Each run below is a few steps of one of 6 hidden systems, one row a step.
trace 1, B, 10 rows:
[[ -7  -7  -4 -10   1  10  -3   6  -1  -2 -27  -1  -5  22   9   7  -8   7
   -1  -2]
 [  6  13 -22   6  -2   8 -10   4  -4   0 -16 -14   2   5   1   2 -13   4
   13  -3]
 [  5  13 -17  13   7   3  -6   6  -3  11   3  -7   4 -20  -4 -18   7  -1
    6   0]
 [-16   1  -1   5  10  -4  -2  -4  -7  14  15  18  -1  -9  -4 -10  20  -5
    0   0]
 [-17   2  12  -6 -10 -11  -1  -8  -1   1  20  20  -4   1   2  17  -4  -4
    4   3]
 [  4  -2  17 -11 -18   5   3   8  15  -9   8   1  -1  -5  -1  10 -25   0
   -7   7]
 [  6 -16   8  -1   9  21   1  10   8  -3 -13 -13   1   8  -8  -8 -13   0
  -17   0]
 [  1  -8 -14  12  23   5  -4  -9 -10  -1 -12 -17   3  22  -9   0  -1  -4
    2  -7]
 [  9  10 -19  11   2 -19   1 -14  -6  -7  10 -17   6  -6   1  -2   6  -2
   20  -1]
 [  8   3   5  -5 -10 -12   7  -3   3  -1  13   6   0 -25   8 -18  24   0
    4  -1]]
trace 2, N (10 x 20):
[[ 24  -7  10 -17  -6  32 -16  10  -4  12  -9  -2   4   2  -8  -1 -22   1
   10  11]
 [  0  -2  12 -14 -32  10  -9 -13  13  -4  17   2 -23  -8   4 -10  -7 -11
   -3 -18]
 [-21  -2  -1  12   3 -15  17 -24  -3   5  15  -1 -23  15 -16   4   5 -20
  -15   4]
 [ 27  -4   7  10  24   1  16  -1  -9   6   1 -15  20  10 -27   3   0  -7
    4  21]
 [ 38   5   7  -2 -12  -3  -8  14  15 -19   6 -11  19 -26   2  -6  -4   1
    1 -19]
 [-14  10 -16   7 -17 -31  -1   2   8 -15  -5   6 -20  -8  17  13   6  -6
  -19 -27]
 [ -6  -3 -14   3  17 -11  17  -3 -25  11 -32   3  -8  25   4  19  16   5
   -1  20]
 [ 28 -14  16 -18   7  27  -1   4  -9   2 -12  -1  24  -1  10 -16  16  20
   24   7]
 [-22   4   8  -5 -15   4 -14  -3  22 -15  25  12   6 -15  18 -25   9   5
    6 -35]
 [-52  20 -21  21  12 -21   8  -4   1   8   8   9  -6  14  -7   9  -7  -6
   -4  11]]
trace 3, J, 10 rows:
[[ -8  14  -3   3 -21  27 -10   2  -6   8 -13  15 -17  10  11  22  -5   8
    1 -13]
 [-15 -11  20 -19   1  13   1  -4  -8  20  14  20  -1   1  -4  -4  -3   3
   12  32]
 [ 11   5  13  -3   2 -16   6   8  21  -6  25  -3  17 -18 -20 -20  -5 -15
   -5   6]
 [  6   6  -9  22  -8 -10  -8  -1   7 -20   6 -12  -6  -2  -2  26 -18  -8
  -16 -28]
 [-14 -27 -11  -3  12  -1 -13 -16 -26   7  -9  -1 -19  13  11  22  -7   2
    2   7]
 [ 12 -20   0 -25  17  -9  -2   2  -7  11 -10   1   7  -5  -3 -34  20  -7
    8  13]
 [ 28  24   2  -2 -20   0   5   7  18 -15  -9  -3   8  -2   1 -14  17  -3
    0 -32]
 [-12  17   4  10 -26  16   8 -18  -6  -6   3   7 -16  14  15  32  -3  12
   10  -6]
 [-22 -12   7  -1  15  -2  14 -10 -14  15  18   5   2  -8   0  -1   1  10
   12  45]
 [ 11   3  -1  11  25 -20   7  23  16  -7   6  -9  28 -20 -15 -20   5  -6
  -13   3]]
trace 4, J, 10 rows:
[[  5  -1  -1  10   5  24 -15   2   5 -16 -10  -6  15  16   9   2   1  10
    5 -38]
 [-29  13  -9  -7  -5   9  -2 -19  -7  11  -4   9 -11  31  -1  -3   1  -5
   21   2]
 [  7  16  -7  -6  -7  -2   7   6  -5  25   7   1  -6 -27 -10 -20   3  -6
    9  34]
 [ 21   9  13  12  -1   2  -7  25   7  -5  13  13  21 -30  -1  13   3   6
  -11 -16]
 [-25  -6  11   1   4  -9  -1  -4   5 -13   3  18   1  30   0  32  -9  -5
  -12 -19]
 [-12 -19  -7 -18   2 -17  12 -10  -4   8  -9 -14 -25   9  -8  -9 -15 -14
   -8  36]
 [ 37 -16  -4  -2   2   9  -9  10   1  -4  -5 -27   3 -35   4 -25  -1   5
   -4   0]
 [  2   3   4  10   1  21 -19  -8   1 -16   3   7  16  16  11   8  12   7
   12 -52]
 [-30  17  -8  -7  -5  -8  10 -28 -12  15   1  14 -16  37  -8   5   8 -12
   22  12]
 [ 19  13  -9  -6  -6 -17  16  12  -6  20   1  -5  -5 -39  -6 -13   4  -1
    3  47]]
trace 5, X, 10 rows:
[[-11   1  -2   9   3  -1  -6  -2   2  -1  17  -5   3  -6  -5   5 -17  -2
    2   6]
 [  4   1  -4   6   0   0   1   1  -1  10   2  -3 -12  -6 -13  -5   0 -13
  -14   2]
 [ 20   3  -3  -6 -11   1  -3   0  -5  -1 -13  -2  -7  -1   4   3   7  -2
    1  -9]
 [  1  -9   6  -8  -4  -2  -9  -3   3 -14   6   1   7  -1  12   4  -3   5
    7 -13]
 [-13 -10  12  -2   8   2   5  -2   9  -2   9   2   4   6  -6 -10  -1  -5
   -6   2]
 [  6  11   2   1   2   3  16   1   0   6 -10  -2   2  12 -11  -4   5  -4
    2  13]
 [  8  17 -11   5  -4  -9   0   3  -4  -4  -2  -2  10  -2   4  10  -1   5
   15   1]
 [-12  -3  -8   7   5 -14 -10   2   0  -3  14   4   0 -15   3   1   0  -2
   -5  -8]
 [ -3 -12   1  -5   3   1   2   0  -4  10  -6   5 -15  -5  -1 -12  12  -6
  -15   0]
 [ 11  -3   4 -14  -6  11   1   3  -7   1 -19   3   0   7   9   2   5   9
    8   3]]
trace 6, C, 10 rows:
[[ -4   4 -17   4   3 -18   2   9  -5   4 -12  -3 -11  -5  -1   8  -5  -5
  -11   9]
 [ -2 -18   2  -7  -6   3   0   2  -2   0  -6  -5 -16 -16  15  -3  -4   8
  -10  10]
 [ -9 -14   8 -10   3  10 -13   4   6  -7   3   5   9  -2  13  -9  -1  10
    7 -12]
 [ -9  10  -8   6   5  11 -13  -2   4   2  -2   2   4  17  -7  -7  -1  -8
    4 -22]
 [  8  13   0  10  -9  16   5 -10  -4  12   5  -5 -12   2 -16   0  -1 -10
   -1   3]
 [ 15   1  16  -1  -3  -2   8   1  -3   2  17   6   8 -14  -8   9  -1  -1
    4  16]
 [  0  -4   1  -6  12 -26  -2  13   0  -7  -3  10  14   4  -1  14  -4  -4
   -2   3]
 [ -7  -6 -12  -6   1 -12   4   2   1  -4 -23  -8 -15  11   4   1  -4  -4
  -14   0]
 [ -2 -13   5  -5 -11  12   7 -10   6  -7  -1 -16 -12  -6  12 -17   0   9
   -2   3]
 [ -4  -2   6   3   6   9  -7  -5   4  -9  15   0  19  -3   6 -10   7   9
   16 -13]]
trace 7, N (10 x 20):
[[  2  -6  -2  -3   4  -3   4  -4  -4  -4   2  -7   7 -13  14 -12  11  14
   13   9]
 [-15  -4  -5   5  12   2 -10  10   5   0   1   6   7  -8   6 -14   7   4
   -6 -14]
 [-17  17  -7   5   3   4  -5   9   0   6  -6  12   7  14  -3  11  -6   1
    5  -2]
 [  1   6  -3 -11 -10   6   0   3  -5   8  -3   1  -2  -6   3   3 -13   7
   16  25]
 [ -2 -19   7 -11  -4   8  -7   2   3   6   6   0 -11 -16   5 -15  -5  -1
  -10   5]
 [-14  -6   8   3   6   7  -3  -4   5   0   5   7  -5  18 -10   4  -4 -12
  -14 -15]
 [  6  12   2   4  -2   1  10 -12  -2  -2   6  -8   6  18 -14  11 -11  -5
   15  12]
 [ 20  -4  -4   1  -5  -4   2  -2   1  -3   9 -19  -2 -25  -1 -12  -5   0
    4  11]
 [  1  -7  -3   9   5  -7  -8   9   4  -2  -2   2  -7 -12  -1  -2   8 -10
  -26 -23]
 [  2  13  -3   3   1  -8   5   2  -7   1 -15  13   2  26  -6  24   7  -6
    1  -8]]
trace 8, X, 10 rows:
[[  1  14  -4  -1  -6   1   7   2  -6  11 -12   9  -9   9  -3   7   9  -3
   -1   3]
 [  2   0  -6  -7  -8 -13  -5  -2  -7  -6  -1   1  -2  -4  12  16  -6   4
   11   3]
 [ -8 -15   4  -3   4  -5  -6   7   5  -3  10   1  -1 -15   3   0 -12   1
  -10   4]
 [  3  -7   4   4   6  15   7   5   1   5 -12  -5  -6   4  -6  -5   2  -2
  -18   1]
 [ 11   3  -5   1  -3  11   0  -7  -6  -4 -12 -11   2  12   4   3   0   6
   12  -3]
 [ -6   4  -4   0  -2  -1 -11  -5   5  -6  17  -4  10  -5   0  -4 -11   0
   16  -4]
 [ -7   6   5   4  -1   1   2   2   7   8  13   8  -4  -6 -13  -9   3 -12
  -11  -2]
 [ 12   5   3  -4  -7  -5   9  -3  -7   4 -12   7 -10   9  -2   8  15  -6
   -4  -1]
 [  7  -5  -1 -13  -3 -16  -3  -1  -3 -13  -3  -1   7   0  13  10  -3   6
   12   1]
 [-13 -10   5   1  10  -5   0   9  11  -8   9  -1   9  -9   1  -8  -9   3
   -8   4]]
trace 9, R:
[[ -2 -27   5 -17   7 -12 -10 -17  -4  -6   5  -7  -7  19  -6   2 -12 -15
    1  -1]
 [ 16  -7  12  -8  -6   2  27  -8   5  -2 -11 -13  -9   4  -4 -17  15  -4
   -8  13]
 [ 11   7  13  17 -13  18  11   4   9 -14   7  -5   7 -17  11   8   3  18
   -5  -8]
 [-18  -2  -6  12  10 -16 -11  -7   6 -19  22  -4  14   4   2   9 -13  -2
    7 -16]
 [ -3   6 -16  -5  13 -33   7  -6  -1   3  -6  -1   1   9 -10 -18  18 -18
    4   3]
 [ 20  18   2  -5 -11   2   9  17  -6   9 -20  17   0 -12   9   1  27   7
   -2  -2]
 [-14  -1  10  -5  -6  13 -16   7  -2  -4   4  22   9   4  16  26 -11  16
    9  -9]
 [-33 -11  -3 -14  10  -9   1 -11   2   3   5  -2  -2  22  -6  -8 -19  -7
   10  21]
 [  6  10  -5   2   0   6  20   8   3  17 -10 -12  -8 -15 -11 -27   7  -2
   -8  30]
 [ 14   7  -1  22  -2  27 -14  19  -2   5   4   1   6 -27   3  11  -5  12
  -10 -13]]
trace 10, R:
[[-12  -8   4  -8  -8 -17   4 -15  -2  -8   2  12 -16  10  10   7  16  -7
   -7 -15]
 [  5   1  14  -9  -3 -14  23  -7  -7  -2   4   9   6   3   1  10  11   5
   11  25]
 [  1  12   9  -3   1   8   9  19  16  -9  -2   1  28  -1   2  -9  -6  15
   11   8]
 [-33   8 -13  13   7   2  -6  11  12  -4  -2   2   1  -1   7 -10  -5   5
  -10 -13]
 [-13   3 -24  10  10 -18  -3  -6 -18  15   0   1 -15  -7   0   4   6  -5
    0  12]
 [ 28   4  -5 -13   3   3 -12   8 -17  17  -9   4   8  -7  -6   1   4  -2
   19  12]
 [  2  -3  11 -16  -9  29 -17   8   7   2  -9  10   1  12   3  -6  -7   0
    2 -20]
 [-27 -10   7   0 -11   9   6 -16   4   2   9   1 -27  12   0   6 -12  -7
  -14   3]
 [ 11  -4   4   6   1 -10  20  -7  -4   3  15 -15  -3 -14 -14   2 -10  -4
   -1  35]
 [ 27   1   3   9  10   8  -4  19  11  -9  -1 -14  26 -14  -9 -10  -5   3
   -4 -10]]
trace 11, C, 10 rows:
[[ 22   3   4  21   0  -4  17 -17  -5 -12  -3 -10  -3  13  -5  19  18  -5
  -10 -20]
 [ 16   4   4 -14 -17 -18  15 -21 -13  -5   0   4  -7   8  11  15  15   2
   22  10]
 [  6   9  -5 -22   2 -25  11   9   3  -1 -13   6  15  -7   8 -23  21   2
   15  14]
 [-22  12 -11  17  10  -6  18  15   8  -4 -18   4   3  -3  11 -10  21  11
  -18  -4]
 [-32   6 -12  14 -10  13   6 -12  -7   2   2  -1 -18  -1  21  12  -4  19
    5   7]
 [ -5   2 -11 -10  -4  11 -24   0  -8  13  14  -2   3 -20   6 -14 -15   8
   29  16]
 [ 10   4  -5   9  16  10 -23  29   2  14   0   9  15 -21 -12 -10   1  -5
  -11 -13]
 [ -4   0   9  13  -6  13  -5   6  -3   7  -3  18 -17   6  -6  31  -4  -7
  -30 -18]
 [ -4 -12  17 -29 -19   4  -3 -13  -2   6   9   9 -17  14  -4  10 -22 -11
    9  19]
 [  8 -11  13 -20  14  -5   0  11  18  -5   5 -10  23   3 -18 -31 -13 -11
    4  12]]
trace 12, B (10 x 20):
[[  4  -6  -7  11  23  -6  -5   0 -12   0  -7   1  11   8  -2   4  16   0
    0 -13]
 [ -6  11 -14  -3  -2 -34   3  -6  -2  -6   3   2  -2  -1   4   5   6  -7
    9   1]
 [ -5   6   6 -10 -21  -2  14   0   9  -3   4   2  -7 -18  15 -10   5   9
    3  13]
 [ -1 -14  16 -11  -2  23  -7   9  -2   6  -9  15  -3   0  11   0   6  10
   -7  -7]
 [  2   1  -8  -6   4   1 -17   8  -6   7 -15   8  -1  20  -9  18 -16 -11
    0  -7]
 [  2  25 -16  12  -3  -2   7   4   7   2  -1 -18   4   0 -15  -3 -18  -5
    7  15]
 [ -6   0   1  22  12  13   7   2   3   1  13  -8  10 -19   1 -19  13  11
   -4  -1]
 [-13 -21   3   0  15 -14 -14  -8 -11   0  13  16  -2  -2   7   5  15  -5
   -5 -16]
 [ -4  -1   1 -24 -19 -27  -2 -11   2  -4   9   5 -13   6   1  12 -17 -14
   10  12]
 [ 12   6  17 -11 -23  24  14   2  16  -4  -2 -11  -1  -3   0 -12 -13   8
    3  14]]

Name the system that made each run.
trace 13:
[[-16   9 -10  -7   9 -39   2   7  -2  -3   0   9  11  10  -4  21 -16  -6
    8  21]
 [-11   4 -16   9   0 -22  12  18   7  -2  -7  -9 -12 -28   7  -2  -8   2
  -24  20]]
 : X
trace 14 (2 x 20):
[[ 16   0  -5 -16  -7 -23   5  -8   9 -13   0 -18   5  -2   0 -17  -2  -8
   16   6]
 [  4   7 -13  15 -14  -1  -2  -7  -1 -12   2 -11 -10 -17  20   0  11  10
    1 -21]]
 : J
trace 15, 2 rows:
[[  2 -11  16 -18   6 -11  12  13  11  -6 -13   6   6  17 -10   2  -8  -8
  -15  11]
 [-11  -8   3   0   0  -8  18  -4  18 -22  -6 -19   0  17   1  -3 -13   0
  -12   1]]
 : C
trace 16 (2 x 20):
[[ -5  -8  -4   9   2  15  -3  -3  -7   9  10 -11  -7 -19   2  -3 -11   9
    1  19]
 [ -2 -14   7  -7  16   5 -17  -1  -3   5  15   6  16  -2  -5 -10  -1  -2
   12  -3]]
 : B
trace 17, 2 rows:
[[ 14  -3   2   5  -5   3   3  -2   0  -9  10 -13   6 -18   6   2  -6  10
    7   8]
 [  5  -2  -6   0   6 -17 -14   3  -4  -7   5   7  10  -8   6   7   6  -2
    5 -16]]
 : C
trace 18 (2 x 20):
[[-17  13 -11  11  -8   5   4   6  10  -1 -11  -1 -15   2   4  -8   3  -2
  -18 -15]
 [-16  -5   6   5  -9  18   3 -18  -5   8  19  -1 -15  -7   3  -4  -1   5
    5  10]]
 : C
trace 19, 2 rows:
[[ -1   8   7  12 -23  23   0 -17  -5   1  15   5 -18  -2   6  19   2   4
    2 -14]
 [ 10 -20  12 -14   1  -9 -13 -18 -13   4  18   5  -7   8 -13  14 -10 -19
    7   2]]
 : X
trace 20 (2 x 20):
[[ -3   5  -5   8   2 -18   1 -10 -14   1  11  12  -1  -4   6  17  17   0
    9  -2]
 [  2   2 -11 -15   2  -8  -2   6 -15  15 -19  10  -3   2   5   2   7   1
   11  17]]
 : C
trace 21, 2 rows:
[[ 13 -12  11   6  -1  -9  -4 -10   5 -20  21  -6   8 -12   4   5   4  -2
   -2 -23]
 [ 14 -21   7 -19  -3 -23   5  -5   1  -5  -4  -1 -16  -4  -1  -4   6 -16
  -17   2]]
 : B
trace 22:
[[ -5   7  -4  -6  -9 -14   2   2   8   3   0   3 -13  -2  -5  -6   0 -15
  -10  -3]
 [ 14  -1   8  -6 -14  -3  12   0  -1  -4  -6   1  -8  -8   9   6   9   5
   -5   3]]
 : X
trace 23, 2 rows:
[[  6  -8  16   4   0  -4  19  -1  -7  -3  -3   7  -5   9  -2  32   0   2
  -16  13]
 [  7  -5   5  -8   6 -12   9  15   7 -19 -13  -9  21   6   7  12 -15  12
    3  13]]
 : B
trace 24 (2 x 20):
[[  3 -11  -6  -6   4  -6 -16  -1 -10  10   7   3  -8 -13  -2  -2  -2  -9
    0   1]
 [  4  -4   3 -14  -8   6  -8  12   7   2 -13   6  -5  -2   4  -7  -1  -3
  -10  -9]]
 : X
trace 25 (2 x 20):
[[-27  21 -14  12  -9  -9   7  -8  -4  12  15   6 -15  -8  -1   5  -6  -2
    6  19]
 [ 14   9  -5  -6  10 -10 -11  16  -5  17  10   6  15 -22 -17  -6  -8  -9
    9  22]]
 : R
trace 26 (2 x 20):
[[ 14  12   0   0 -20  -1  -5  -3  -6   8  10  12 -11 -23   5   4  15  -3
    4  -9]
 [ -6   0  10 -15   3  -8  -3   7  -8  15   4  31   4  -5   0   0  18  -4
    2   5]]
 : C
trace 27:
[[  6  12  -9   5 -11 -23   5  -7   5 -15  10 -11   2  -9   5   7  -5  -2
    9  -2]
 [  1  -7 -18   6  10 -16   3   6  -7   0 -14 -10  -8 -12   6  -4   7   1
  -13   5]]
 : N
trace 28:
[[-15  -9  -1 -20  -9 -18  -5 -21  -4  -3  13  10  -8  -6  20 -16  19   0
   19  -6]
 [  9   3  15 -25 -35   9  -5 -10   0   3   3  16 -19  -2  10   4   2  -5
    8  -7]]
 : B
trace 29, 2 rows:
[[ -4  -2 -23   7  -4 -16 -15   2 -10   2   5 -10 -18 -25   8  12 -17  -1
   -4   8]
 [ -7 -10   4 -18   4   2  -5   3   2  12  14  -1   5 -20  -1 -28  -7   2
   15  29]]
 : B
trace 30, 2 rows:
[[ 26  11  -5  14  -7  -7   8  -8   1  -8   6 -13   0 -16  -2  -8  19  -4
    1 -15]
 [  5  10  -9  14   7 -25   4   6  -5  -1  -1  10   1 -13   2   5  26  -5
  -12 -15]]
 : N
trace 31, 2 rows:
[[  4   0  16  -1   3   4  -2  10   1  -2   4  16  12   8  -6  19  -4  -1
   -3  -5]
 [-13  -6   3 -14  -3 -16   3  -3   8  -8   4   2  -3  10  -2   3 -15  -8
    0   9]]
 : J
trace 32:
[[  6   7  -6   5   1   8   0   0   1  -4  -3 -10  11  -3   5 -13   8  10
   14  -5]
 [-13  20  -7  11  -2   5   1   1   0   2   0   9   6   6   3   2   9   5
    8  -9]]
 : J
trace 33:
[[-23  21  -8   2 -11 -21  15  14   5  -1  -3  13  -2 -13  15  14  -2  11
   -2  21]
 [-10 -28   2 -11  17  -1  -2  15 -12   7 -15   5   0  -7  13   9  -9  15
   -8  29]]
 : N
